One turn moves every row onto another: examples first, then more rows asked:
sur: [ 0.54 -1.28  0.58 -0.99  1.68  0.81  0.86  0.07 -0.36  1.30 -0.66 -2.28
 -1.53  0.69 -1.50  0.62 -1.72 -1.08  0.09 -1.99  1.66 -2.15 -1.09 -3.55]
fidot: [-0.39  3.28 -0.71 -0.37  0.33  1.35  0.80 -0.05  0.59  0.00 -1.37 -0.33
 -1.40  0.72 -0.31 -0.19 -2.04 -2.17  0.68 -2.34  1.13 -1.81 -0.13 -2.19]
daku: [ 1.83  0.04  0.63 -1.94 -0.20  1.02  1.66 -1.28  1.57  0.06  0.33  0.20
 -0.70 -0.24 -1.61  1.17 -0.04 -0.09  2.24 -0.68  1.49 -1.86 -0.16 -2.61]
Bifi: [ 0.45  2.09 -0.40 -0.55  0.63  0.41  1.61 -0.37  1.36  1.16  0.94 -0.35
 -1.89 -0.83 -0.73 -0.61 -1.47 -0.88 -0.24 -2.11  2.29 -1.89 -0.25 -4.07]
zoden: [ 0.82  0.44  0.42 -1.42  0.71  0.94  0.42 -0.63  0.89  0.29  1.74 -1.09
 -0.93 -0.12 -1.64  1.44 -1.53 -0.74 -1.56 -3.19  1.14 -2.14 -2.19 -3.97]
Zez: [ 1.95 -0.84 -3.48  0.20 -0.29  0.76  0.10 -1.20  0.73 -0.73  3.42  0.87
  0.62  1.25 -1.36  0.05 -0.64 -1.50  0.63 -2.49  1.79 -2.58  0.11 -1.92]
Fuvus: [ 0.38  2.05 -1.27 -1.95 -1.42  0.08  0.87 -0.73  0.87 -0.46  1.33  0.03
 -0.42 -0.22 -1.49 -0.02 -1.40 -0.85 -1.51 -2.80  1.07 -0.69 -1.19 -2.22]
vegup: [-1.57  0.09 -0.83  0.73 -0.41  0.10  0.66 -1.31 -0.80 -0.18  2.09  0.03
 -0.57 -0.90 -0.68  1.41  0.12 -0.60  0.21 -3.17  0.62 -2.73 -1.56 -3.82]
gimut: [ 1.70  0.17  0.99 -0.42  1.39  0.09  1.47 -2.38  0.20  0.08 -0.62 -0.04
 -0.52 -0.45 -0.03  1.32 -0.87  1.63 -0.13 -1.26  0.46 -2.69  0.50 -2.12]
toz: [ 2.42  0.26 -1.41 -1.06  0.04  0.04 -0.96 -0.96  0.90 -1.60  1.87  0.96
 -0.61  0.46 -0.61 -0.31 -1.14 -2.24  0.26 -1.89 -0.59 -1.52  0.37  0.60]
medi: [-0.97 -0.67 -0.58  0.08 -0.17  0.19 -0.10 -0.70 -1.47 -0.23  1.39 -2.66
 -1.54  0.11 -0.82  1.05  0.08 -0.29  1.73 -1.93  0.52 -2.09 -1.48 -3.28]
kud: [ 0.65 -0.60 -1.33 -0.99  0.97 -0.69  0.64 -0.89  0.06 -0.78  0.21  0.09
  0.44  1.41  0.24  0.38 -0.83 -3.82  0.59 -1.11  0.12 -3.11  0.64  0.76]
fila: [ 1.14  0.02  0.12 -0.63 -1.03  0.79  0.82 -0.93  1.94 -0.71 -1.31 -0.24
 -0.16  1.45 -0.49  0.10 -3.67 -2.39  1.30 -1.66  0.21 -4.06 -0.98 -1.42]
Peze: [ 0.40 -1.14 -1.60  1.04  0.77 -0.82  0.34 -0.44 -1.90  0.55  0.76 -0.27
 -0.33  3.17 -0.32 -0.42 -2.27 -0.95  0.95 -0.78 -0.08 -3.30  0.14 -0.70]
bam: [ 0.25  1.57 -1.20  0.28  1.59 -0.24  0.23 -0.18  1.00  1.01 -1.72 -2.15
 -0.87  0.11  0.00 -0.18 -2.27 -0.94  0.07 -1.98  1.03 -2.51  0.21 -2.94]
sim: [ 0.10 -1.76 -0.67  0.65  0.45  0.63  0.43 -1.11 -0.12  0.48  0.71 -1.92
 -0.68  1.74 -0.58  1.33 -3.62 -3.10  1.81 -0.75  1.25 -3.14  0.41 -0.17]
beka: [ 1.95 -1.73  0.36  0.04  2.90 -1.02  0.72 -1.65 -1.03 -0.77  0.43  0.03
 -1.00  0.44  0.76  0.57 -1.85 -1.93 -0.19 -1.44  0.91 -3.14  0.61 -0.29]
Desaz: [-0.45 -3.05 -1.43  0.70  1.08  1.31  0.84 -2.97 -1.00 -1.11  2.52 -0.15
 -1.46  0.65  0.61  0.94 -2.71 -0.88  1.05 -1.78  0.16 -1.99  0.29 -2.20]
Gimu: [ 2.24 -1.90  1.41 -1.80  1.44 -0.39  0.79 -0.63  0.21 -0.51  3.01 -1.00
 -1.08  0.86 -0.15  0.37 -0.89 -1.24  0.93 -1.07  1.60 -2.64  0.35 -1.30]
Gapo: [ 2.77 -0.51 -1.41  0.06  0.33 -0.11  0.94 -2.36  1.23 -0.26 -0.71 -1.25
 -1.36 -0.30 -0.52 -0.51 -3.28 -2.39 -0.54 -0.70  0.51 -3.87 -1.12 -2.48]
ref: [ 1.96  0.32 -0.04 -0.15 -0.43  1.26  1.27 -0.88  2.43 -0.43  0.20 -0.53
 -0.63  2.13 -0.48 -1.07 -2.76  0.20  0.89 -3.52  0.23 -2.34  0.01 -0.36]
dif: [ 0.99  0.74 -2.35  0.55  0.07  1.85  0.04 -1.51 -1.76 -2.02  1.53  0.91
 -0.31  2.83 -0.40  0.36 -1.53 -2.16  0.60 -2.19  0.75 -2.58 -0.08 -0.08]
sumol: [ 1.24 -1.16 -0.65 -0.50 -0.32  0.00  0.49 -1.72 -0.43 -0.57  3.54  1.47
 -1.59  0.24 -1.63  0.47 -2.11 -0.73  1.11 -0.33  2.52 -3.01 -1.29 -2.30]
Numik: [-0.65  0.71 -2.02  0.51 -1.31 -0.03  0.04 -1.57 -0.96 -1.30  1.36 -0.48
 -1.03 -0.97 -0.68  0.40 -0.10  0.57  0.93 -3.05  0.91 -0.66 -0.56 -2.08]
fufi: [-0.59 -2.61 -1.41 -0.41 -0.06  1.16  1.04 -1.91 -0.17 -0.74  3.98 -0.56
 -1.41  1.36 -0.33  0.72 -2.19 -1.24  2.12 -1.69  0.00 -1.38 -0.39 -2.27]
miga: [ 0.13  0.25 -1.38  0.38 -1.56  1.63  1.38 -1.41  0.72  0.11  3.51  1.09
  0.14  1.17 -0.23  0.01 -2.25 -2.61 -0.42 -2.44  0.94 -2.44  1.52 -0.45]
nit: [ 0.62  1.27 -0.13 -0.68  0.87 -0.59  2.88 -1.20 -0.61  0.61 -0.82 -0.76
  0.47  1.42  0.23  1.10 -0.06 -1.20 -0.01 -0.80 -0.71 -3.05  0.08 -1.97]
reb: [-0.67 -1.39 -2.70  0.09 -0.60  0.39  0.36 -2.56 -0.76 -1.93  2.62 -0.16
 -0.84  1.17  0.43  0.64 -2.98 -1.37  1.27 -1.58 -0.92 -1.16  0.02 -1.14]
Tovi: [-0.72 -1.85 -2.20  0.45 -0.02  1.01  0.63 -2.09  0.33 -1.11  3.57  0.81
 -0.20  1.12  0.12  1.21 -2.51 -1.81  1.02 -2.88 -0.91 -1.95 -0.43 -2.35]
Vad: [ 0.05 -0.37 -0.51 -0.47  1.18  1.48  0.75 -0.90 -1.27 -0.19 -2.95 -1.08
 -1.05  0.44 -0.62  0.07 -2.03 -1.33 -0.09 -2.20  1.88 -1.54  0.41 -1.55]
pum: [ 2.73  0.86 -1.34 -0.21  0.74  1.34  1.18 -1.05  1.58 -0.13  0.00  1.32
  0.09 -0.29 -1.55  1.58 -0.08 -1.97  0.96 -2.52 -0.12 -2.07 -0.50 -3.19]
nufu: [ 0.65 -0.57 -1.73  1.49 -0.25  1.40 -0.26 -1.59  0.11 -0.13  0.81  0.15
 -0.75  1.14 -0.29  0.00 -3.57 -1.66  0.69 -2.23  0.38 -1.74  1.73  1.06]
Zemu: [ 0.56  2.66 -1.45 -0.69  0.43  1.82  0.22 -0.58  2.28 -0.22  0.36 -1.30
 -0.53  0.04 -0.43 -0.09 -0.94 -0.53 -0.02 -3.45  1.91 -1.67  0.43 -2.63]
Nimir: [-0.66 -0.81 -1.16  1.86  0.61  0.74 -0.23 -1.07 -2.16 -0.65 -0.56 -0.68
 -1.35 -0.54 -0.25  0.95 -0.78 -0.66  1.18 -3.08  0.31 -2.00 -0.53 -3.14]
ral: [-1.87 -0.25 -1.88  0.50 -1.23  0.68  0.76 -0.63 -1.23 -0.77 -0.18 -0.56
  0.13  0.12 -0.31  0.61  0.43 -1.37  2.01 -2.87  1.23 -1.93  0.08 -2.37]
gid: [-0.43  1.06 -2.25 -0.98 -0.79  0.65  1.05 -0.83  0.34 -0.34 -1.63 -0.05
  0.85  0.37 -0.56 -0.25 -1.17 -1.48 -1.07 -2.93  1.47 -1.30  0.77 -1.23]
zered: [ 1.70  0.67 -0.01 -0.04  0.47  1.56  3.65 -1.94  1.24  0.37  1.66  0.44
 -1.43  1.61 -0.28 -1.24 -1.48 -1.18 -0.75 -3.32  1.21 -3.02 -0.33 -1.44]
reled: [ 2.22  0.08 -1.03 -1.25  0.40  1.23  2.61 -2.99  1.11 -0.30  1.40 -2.47
 -1.39  0.79 -0.30 -0.70 -1.04 -2.09 -0.91 -1.16  1.94 -3.58 -0.77 -1.86]
som: [-0.21  1.95  0.41 -1.13  1.28  1.04  0.65 -1.34  0.70 -0.12 -0.21 -2.32
 -1.51 -0.24  0.02  0.91 -1.86 -0.93 -0.07 -1.37  2.59 -3.10 -0.65 -3.31]
bupad: [ 2.06 -0.82  0.63 -1.11  0.63  0.58  0.35 -0.43  1.33 -0.60  3.43  2.04
 -0.20  0.28 -0.43  0.54 -0.84 -2.35 -0.06 -2.61  0.45 -3.12  0.16 -1.78]
Molus: [ 1.42 -1.69 -0.11  1.26  1.21  0.09  0.75 -1.81 -0.30  0.42  2.94 -1.12
 -1.21  0.19 -0.31  1.72 -3.91 -2.60 -0.19 -1.45  1.32 -3.45 -0.54 -2.41]
Sovo: [ 0.23 -2.04 -0.06  0.18  1.32  0.23 -0.56 -2.04 -0.46 -0.46  1.77 -0.60
  0.00  1.53 -0.18  1.61 -2.25  0.24  0.36 -0.80  1.67 -4.90 -0.59 -1.52]
dob: [-1.49 -2.72 -2.37  0.16 -0.05  0.32  1.34 -2.33 -0.90 -0.76  1.98 -0.37
 -0.13  1.31  0.80  0.65 -2.39 -2.04  1.39 -1.15 -0.11 -2.33  0.64 -1.81]
boliz: [ 1.76 -0.23 -0.66 -0.36 -0.87  0.70  0.82 -1.84  0.35 -0.40  5.06 -1.60
 -1.06  0.59 -0.48  0.60 -2.61 -1.44 -0.49 -1.47  1.53 -2.06  0.15 -1.56]
Sis: [ 2.69  2.29 -1.55 -0.68  0.63  0.63  0.95 -1.51 -0.20 -1.16 -0.51 -1.28
 -0.48  1.03 -0.76  1.13 -0.23 -1.45  0.60 -1.52 -1.08 -1.13 -0.68 -1.39]

sur -> zoden
fufi -> Tovi
miga -> nufu
Now these:
bupad -> toz
Zemu -> fidot
zered -> ref
dif -> Peze
Nimir -> medi
daku -> pum

One turn moves every row onto another: examples first, then more rows asked:
mibot: [-0.11  1.26  0.89  1.65 -0.49 -0.01 -1.66  0.79  1.56  0.28 -3.98  1.19
  1.37  0.35 -2.93 -0.10 -0.33 -2.18  1.60  2.12  0.27 -0.67  0.81 -0.40]
nifeg: [-0.99 -0.18  1.63 -0.07 -2.51  0.56  0.68 -0.26 -0.19  2.06 -0.38 -0.84
  1.01 -0.99 -1.90 -1.34 -2.02 -1.06  0.20  0.77 -2.02 -0.44  1.53  0.25]
nelap: [ 0.30 -0.74  0.06  2.34 -0.54  0.88 -0.05  1.17  1.43  1.86 -1.51  2.53
  2.19 -2.54 -3.90 -0.79 -1.44  0.16 -0.12  2.13 -1.62  0.15  2.01  0.65]
Rep: [-0.60  0.51  1.39  1.48 -1.08  1.22  1.05  3.03 -0.44  2.55 -0.99  1.19
  0.58 -0.33 -0.07 -2.73 -0.22 -0.92  1.56  2.67 -0.68  1.44  2.55  0.46]
rak: [-1.33  0.04  2.33  1.20  0.25 -0.82  0.78 -0.26 -1.54  1.45  0.95  1.33
  0.99 -1.41 -2.75  1.31 -1.12  0.57  0.94  0.74 -1.48 -0.38  1.29 -0.75]
Beba: [-1.90  1.01  2.48  1.96  1.45 -0.91  1.64  1.80  1.70  0.00  0.02  1.82
  1.44 -0.37 -1.49  0.27 -0.12 -0.49  1.37  1.93  1.89 -0.46  1.93 -0.24]
Zut: [-0.37  0.54  2.40  1.45 -1.05  1.11  0.86  1.89 -0.98  1.77 -0.39  2.03
  0.88 -0.27  0.53 -1.90 -1.47 -1.66  1.65  2.71 -1.85 -0.19  3.02  0.01]
gudon: [-1.89  0.74  1.52  2.41  0.54  0.25  0.73  1.86  2.36 -0.36 -0.57  2.30
  0.29 -0.68 -3.31  1.06  0.14  0.49  1.97  1.81 -0.16  0.61  3.34 -0.70]
gubev: [ 1.48  2.06  1.37  0.87  0.19  0.51  0.78  2.89 -0.08  0.92 -1.64  2.25
  1.04 -0.33 -0.87  1.49 -1.15  0.50 -0.72 -0.18 -0.53 -1.15  1.83 -0.02]
guzi: [-1.44  0.22  0.53  0.07 -2.03 -0.69 -0.20 -0.33  0.42  1.91 -0.25  1.91
  0.95  0.17 -1.74  1.10 -1.60 -1.37 -0.74  0.06  0.48 -0.52 -0.12 -1.66]
rik: [ 0.39  2.75 -0.29  1.81 -2.40  1.05  0.60  1.57 -0.26  3.04 -0.23  2.10
  1.62 -0.87 -0.89 -0.11  0.01  0.84 -0.05  3.00  0.35 -0.33  2.28 -0.13]
Fet: [-1.83  1.01  1.62  2.84 -0.61 -0.11  1.62  2.51  2.03  0.05  0.35  1.83
  0.48 -0.43 -2.53  0.46  0.83 -0.36  1.33  1.47  0.82  0.37  3.56 -0.84]
lak: [-1.34  1.35  2.33  2.19  0.47 -0.32  1.91  3.21  2.07  0.41  0.77  2.15
  0.80 -0.74 -1.78  1.24 -1.18 -0.62 -0.41  2.27  0.97  0.24  2.02 -0.13]
nuni: [-1.23  1.56  1.57 -1.55 -1.64 -0.87 -1.19  1.17 -0.46  2.62 -1.81  0.66
  1.99 -0.88 -2.21 -0.51 -0.69  0.61 -0.49  0.65 -0.78  1.30  1.12 -0.93]
vokef: [-0.04  1.36  2.13  2.43 -0.81  1.85 -0.82  3.19 -0.84  2.24 -1.36  2.30
  1.12 -0.71 -0.89 -0.85 -1.53 -0.59  0.64  2.01 -2.97  0.59  1.71  0.85]
desa: [-0.83 -0.06  0.12 -0.38 -0.86 -0.66  1.66  2.00 -0.10  1.39 -0.06 -0.72
 -0.09  1.04 -1.39 -1.60 -1.35  0.25  0.76  3.06 -0.29 -0.17  1.25  0.88]
migar: [-1.12  0.42  1.07  0.74 -1.20  0.66  1.01  0.69  0.74  0.39 -1.71  2.41
  2.71  2.34 -0.64  0.98 -2.06 -0.01 -0.69  2.31 -1.15 -0.27  0.25 -0.74]
Pino: [-1.01 -0.35  1.01  3.44 -1.91 -1.66  0.72 -0.24  0.02  2.19 -0.71  2.01
  0.61 -1.47 -2.10 -0.80 -0.10  0.57  0.84  0.29 -1.72 -0.58  2.56 -0.15]
Ditu: [-1.13  1.21  2.13  2.83  0.74  0.22  1.11  2.81  1.88 -0.22 -0.36  1.36
  0.45 -0.70 -3.19  1.98 -1.29 -0.89  0.00  2.48  0.17  0.84  1.82 -1.22]
mufa: [-0.26  2.30  2.10  0.77 -2.11  1.68  0.45  1.53  2.08  1.10 -1.18  0.07
  0.82 -1.14 -3.03  1.18 -0.44  1.84  0.61  2.72  0.73  0.18  1.65 -0.24]
Darid: [-1.33  0.51  1.61 -0.01 -1.84 -0.99  1.60  1.08  0.56  1.99 -0.02  1.23
  3.79 -1.56 -2.68 -0.95 -0.36  0.92 -0.23  0.91 -1.40  0.55  2.07 -1.34]
lagot: [-0.75  1.21  1.90  3.55 -0.94  2.01 -0.02  3.31 -0.15  2.80 -0.70  0.94
  0.58 -0.82 -0.70 -1.50 -0.91 -0.49  0.65  2.04 -2.29  0.33  2.22 -0.41]
luzig: [ 0.38  1.11  0.72  0.85 -0.33 -0.04 -1.05  1.55  1.37  0.58 -3.60  2.16
  2.30  1.28 -1.28  0.11 -0.94 -2.34  1.60  2.00  0.27 -0.76  0.48 -0.81]
das: [-0.68  1.60  1.10  1.96 -0.64  1.23  0.19  1.99 -0.49  1.61 -0.98  0.24
  1.52 -0.22 -0.68 -2.97 -0.76 -1.35  2.30  1.60 -2.02 -0.43  3.02  0.22]
Teto: [-0.35  0.80  0.13  0.05 -1.34 -0.11 -0.54  1.87  2.16 -0.20 -1.98  2.41
  1.32  0.60 -2.29 -0.89 -1.75 -2.80  1.25  1.67  0.75  0.16  0.78 -1.96]
lol: [-0.11 -1.01  2.42  0.12 -2.52 -2.85  0.17  1.33 -0.05  1.99 -0.97  0.41
  1.21 -0.64 -1.64 -0.86 -1.78 -1.74  0.69  1.71  0.17  0.72  1.54  0.25]
zimo: [ 0.18  0.77 -0.19  1.66 -0.79 -0.29 -1.25  2.25  2.63  1.30 -2.23  0.95
  0.46 -0.38 -3.33 -0.99 -1.15 -1.72  1.24  1.83 -0.02 -1.79 -0.24  0.11]
firer: [-0.84  1.99 -0.29  0.32 -0.64 -1.26  1.06  0.34 -0.25  1.30 -1.46  0.39
  2.36 -0.65 -3.35  0.46  0.52  0.76 -0.34 -0.14 -0.62 -0.03  0.77 -0.65]
gerud: [-0.35  0.27  1.86 -1.40 -2.18 -1.20  0.04  0.86  1.05  2.06 -1.76  0.58
  0.78  0.44 -3.12  0.15 -2.64  1.08 -0.01  1.80 -1.13  0.40  0.74  0.82]
kare: [-0.40  0.20  0.58  0.77 -1.23  0.57 -1.81  0.71  1.21  0.26 -2.79  1.86
  0.36  0.78 -2.60  0.18 -1.59 -2.84  1.84  2.19 -0.28 -0.17  0.33 -0.50]
guz: [-0.75  1.27  2.21  1.25 -1.04  1.58 -0.01  2.49 -0.66  0.56 -1.16  2.38
  1.35 -0.26 -0.43 -1.22 -1.30 -1.00  1.30  1.47 -2.55  1.17  3.72  0.96]
ful: [-0.32  0.04  1.31  0.88 -1.69 -1.87  1.07  1.02 -0.25  3.18  0.31  2.09
  2.75  0.30 -2.13 -0.22 -1.59  1.59  0.76  1.68 -2.15 -0.94  1.65  0.49]
Zilez: [-2.45  1.44  2.46  2.67  1.65  0.69  0.62  1.54  0.34  0.36 -0.40  2.21
  0.61 -0.52 -2.35  0.72 -0.18  0.30  1.49  1.79  0.48  1.63  1.64 -1.28]
vaf: [-0.77  0.80  2.81  1.72 -1.69 -0.78  0.45  0.18  0.05  0.45 -2.68  1.15
  0.50  0.44 -1.57  2.11 -0.97 -0.22 -0.44 -0.46 -0.32  0.83  0.75 -0.19]
tef: [-0.92 -0.07  1.81  0.65 -0.97 -0.04 -0.99  3.63  1.75  3.25 -0.20 -0.28
  1.75 -0.48 -2.02 -0.03 -0.85 -0.52  0.16  1.36  1.81  0.22  1.11  0.88]
tebir: [-0.45 -0.04 -0.44  1.29 -1.18  0.49 -1.36  1.55  1.52  0.96 -2.83  2.14
  0.47  0.15 -2.77 -1.78 -0.37 -1.64  2.05  1.21  0.25  0.00 -0.44 -0.27]
rubu: [-2.27  0.49  1.79  3.01  0.41  0.42  1.66  1.30  1.54  0.27  0.47  1.46
 -0.48 -0.08 -2.25  0.93  0.33 -0.29  1.83  1.55  0.97 -0.21  1.70 -0.71]
sosaf: [ 1.68  1.26  1.00  0.43 -1.98 -0.07 -0.70  2.00  0.10  1.58 -1.00  1.65
  3.25 -0.76 -3.32  0.94 -1.06  0.04  1.89  3.78 -0.14 -0.45  0.88 -0.51]
guk: [ 0.88  1.05  0.04  1.37 -0.68 -0.73 -1.45  2.78  1.51  1.54 -2.16  1.18
  0.80 -0.11 -2.09 -0.84 -1.80 -2.70  0.89  2.49 -0.17 -1.67  0.59 -1.40]
vebaz: [-1.55  1.29  0.33  1.41 -1.37 -0.73  1.53  0.04  0.63  2.66 -0.89  1.44
  0.86  1.03 -2.29  1.16 -0.83  1.76 -1.09  0.73 -0.26  0.22  0.45  0.78]
rezi: [ 0.31  0.72  2.62  1.34 -1.28  0.88  0.35  2.98 -1.33  2.04 -1.68  2.38
  0.99 -0.55 -0.09 -2.21 -0.50 -1.22  1.33  2.68 -1.19  1.23  2.31 -0.48]
Gomed: [-2.37 -0.26  0.67  1.47 -0.35 -0.24 -1.49  0.73  0.80  1.53 -0.22  2.20
  0.39  0.44 -2.89  0.24 -1.04  2.32  1.74  2.38 -2.03 -0.58  1.95 -0.51]

vokef -> lak
nifeg -> rak
Now these:
rik -> mufa
gudon -> luzig
desa -> Gomed
lagot -> Ditu
vebaz -> gerud
guz -> Beba
Zilez -> Teto
rubu -> kare
gubev -> tef
nuni -> Darid
Pino -> vaf
Fet -> mibot

